[[137 141 120]
 [121 108 135]
 [132 116 140]
 [128 137 148]
 [128 117 111]
 [141 128 134]
 [119 134 130]
 [126 118 117]
 [146 138 131]
 [129 124 106]]
->
[[120 141 137]
 [135 108 121]
 [140 116 132]
 [148 137 128]
 [111 117 128]
 [134 128 141]
 [130 134 119]
 [117 118 126]
 [131 138 146]
 [106 124 129]]

[[115 135]
 [130 128]
 [129 144]
 [135 124]
 [152 121]
 [145 117]
 [106 105]]
->
[[135 115]
 [128 130]
 [144 129]
 [124 135]
 [121 152]
 [117 145]
 [105 106]]

[[153 152 118]
 [111 137 125]]
->
[[118 152 153]
 [125 137 111]]

[[135 147]
 [136 133]
 [127 133]
 [127 102]]
->
[[147 135]
 [133 136]
 [133 127]
 [102 127]]

[[129 127 137 132 140 135 125 133 125 129 130 142 103 129 141 135]
 [137 132 129 125 128 123 129 132 133 128 123 127 129 129 133 126]
 [135 135 133 145 128 132 132 120 121 129 118 138 143 127 124 142]
 [140 118 134 123 130 125 133 118 117 126 123 125 113 130 127 132]
 [135 122 125 132 138 125 133 133 141 129 135 137 137 129 140 123]
 [115 129 126 143 131 129 130 127 144 127 140 120 134 128 134 135]]
->
[[135 141 129 103 142 130 129 125 133 125 135 140 132 137 127 129]
 [126 133 129 129 127 123 128 133 132 129 123 128 125 129 132 137]
 [142 124 127 143 138 118 129 121 120 132 132 128 145 133 135 135]
 [132 127 130 113 125 123 126 117 118 133 125 130 123 134 118 140]
 [123 140 129 137 137 135 129 141 133 133 125 138 132 125 122 135]
 [135 134 128 134 120 140 127 144 127 130 129 131 143 126 129 115]]

[[133 115 135 130 150 151 118]
 [122 147 128 118 102 136 134]
 [128 132 129 139 134 138 131]
 [125 122 132 132 132 122 128]
 [124 146 127 119 103 136 133]]
->
[[118 151 150 130 135 115 133]
 [134 136 102 118 128 147 122]
 [131 138 134 139 129 132 128]
 [128 122 132 132 132 122 125]
 [133 136 103 119 127 146 124]]

[[118 122 121]
 [122 103 126]
 [135 117 123]]
->
[[121 122 118]
 [126 103 122]
 [123 117 135]]

[[148 124 119 132 132 128 104 107 128 127]
 [144 126 121 132 130 127 106 111 126 126]
 [123 123 133 123 128 129 139 131 134 135]
 [113 125 138 121 126 128 151 143 134 135]
 [114 127 136 122 129 134 156 142 133 135]
 [132 133 123 134 125 121 110 125 122 120]
 [148 129 117 135 132 129 103 108 123 122]
 [135 130 124 133 125 121 108 121 122 122]
 [116 137 130 130 125 128 138 143 123 122]]
->
[[127 128 107 104 128 132 132 119 124 148]
 [126 126 111 106 127 130 132 121 126 144]
 [135 134 131 139 129 128 123 133 123 123]
 [135 134 143 151 128 126 121 138 125 113]
 [135 133 142 156 134 129 122 136 127 114]
 [120 122 125 110 121 125 134 123 133 132]
 [122 123 108 103 129 132 135 117 129 148]
 [122 122 121 108 121 125 133 124 130 135]
 [122 123 143 138 128 125 130 130 137 116]]
---
[[110 151 121 110 139]
 [144 118 114 146 109]
 [144 101 144 136 129]
 [142  98 138 138 128]
 [141 101 147 135 131]
 [107 139 135 111 149]
 [117 157 111 119 126]
 [127 154 106 128 117]
 [123 153 106 130 112]
 [150 117 121 144 112]
 [113 125 150 112 148]
 [114 124 150 114 147]]
->
[[114 124 150 114 147]
 [113 125 150 112 148]
 [150 117 121 144 112]
 [123 153 106 130 112]
 [127 154 106 128 117]
 [117 157 111 119 126]
 [107 139 135 111 149]
 [141 101 147 135 131]
 [142  98 138 138 128]
 [144 101 144 136 129]
 [144 118 114 146 109]
 [110 151 121 110 139]]

[[108 141 103 124 116]
 [108 152 149 121 118]
 [121 144 108 117 115]
 [132 131 103 123 139]]
->
[[132 131 103 123 139]
 [121 144 108 117 115]
 [108 152 149 121 118]
 [108 141 103 124 116]]

[[133 124 123 135 130 132 127 134 121 130 126]
 [150 121 125 144 132 122 107 116 139 113 130]
 [114 135 133 115 121 122 134 124 132 129 133]]
->
[[114 135 133 115 121 122 134 124 132 129 133]
 [150 121 125 144 132 122 107 116 139 113 130]
 [133 124 123 135 130 132 127 134 121 130 126]]

[[125 134 106]
 [127 125 109]
 [121 120 126]
 [127 132 124]
 [127 123 122]
 [126 128 130]
 [125 126 135]
 [127 131 129]]
->
[[127 131 129]
 [125 126 135]
 [126 128 130]
 [127 123 122]
 [127 132 124]
 [121 120 126]
 [127 125 109]
 [125 134 106]]

[[143 145]
 [147 114]
 [150 107]
 [153 145]]
->
[[153 145]
 [150 107]
 [147 114]
 [143 145]]

[[121 116 131]
 [138 139 134]
 [129 120 118]
 [121 122 131]
 [128 129 126]
 [135 105 121]
 [137  99 120]
 [130 100 126]
 [127 138 120]
 [129 136 123]
 [130 117 121]]
->
[[130 117 121]
 [129 136 123]
 [127 138 120]
 [130 100 126]
 [137  99 120]
 [135 105 121]
 [128 129 126]
 [121 122 131]
 [129 120 118]
 [138 139 134]
 [121 116 131]]

[[131 132 144 128 122 129 110 129]
 [119 117 145 128 125 129 157 127]
 [110 130 144 127 132 128 139 129]]
->
[[110 130 144 127 132 128 139 129]
 [119 117 145 128 125 129 157 127]
 [131 132 144 128 122 129 110 129]]
---
[[130 150]
 [123 106]
 [125 108]
 [132 143]
 [131 151]]
->
[[130 150]
 [123 106]]

[[149 114 129 140 113]
 [146 147 127 125 117]
 [139 125 106 147 146]
 [111 138 135 105 127]
 [143 110 117 126 116]]
->
[[149 114]
 [146 147]]

[[104 120 121]
 [125 147 129]]
->
[[104 120]
 [125 147]]

[[121 110 126 111]
 [119 107 126 108]
 [141 150 131 151]
 [ 98 153 128 133]]
->
[[121 110]
 [119 107]]

[[112 153 136 117]
 [115 119 132 142]
 [149 113 103 111]]
->
[[112 153]
 [115 119]]

[[152 131 105]
 [130 114 114]]
->
[[152 131]
 [130 114]]
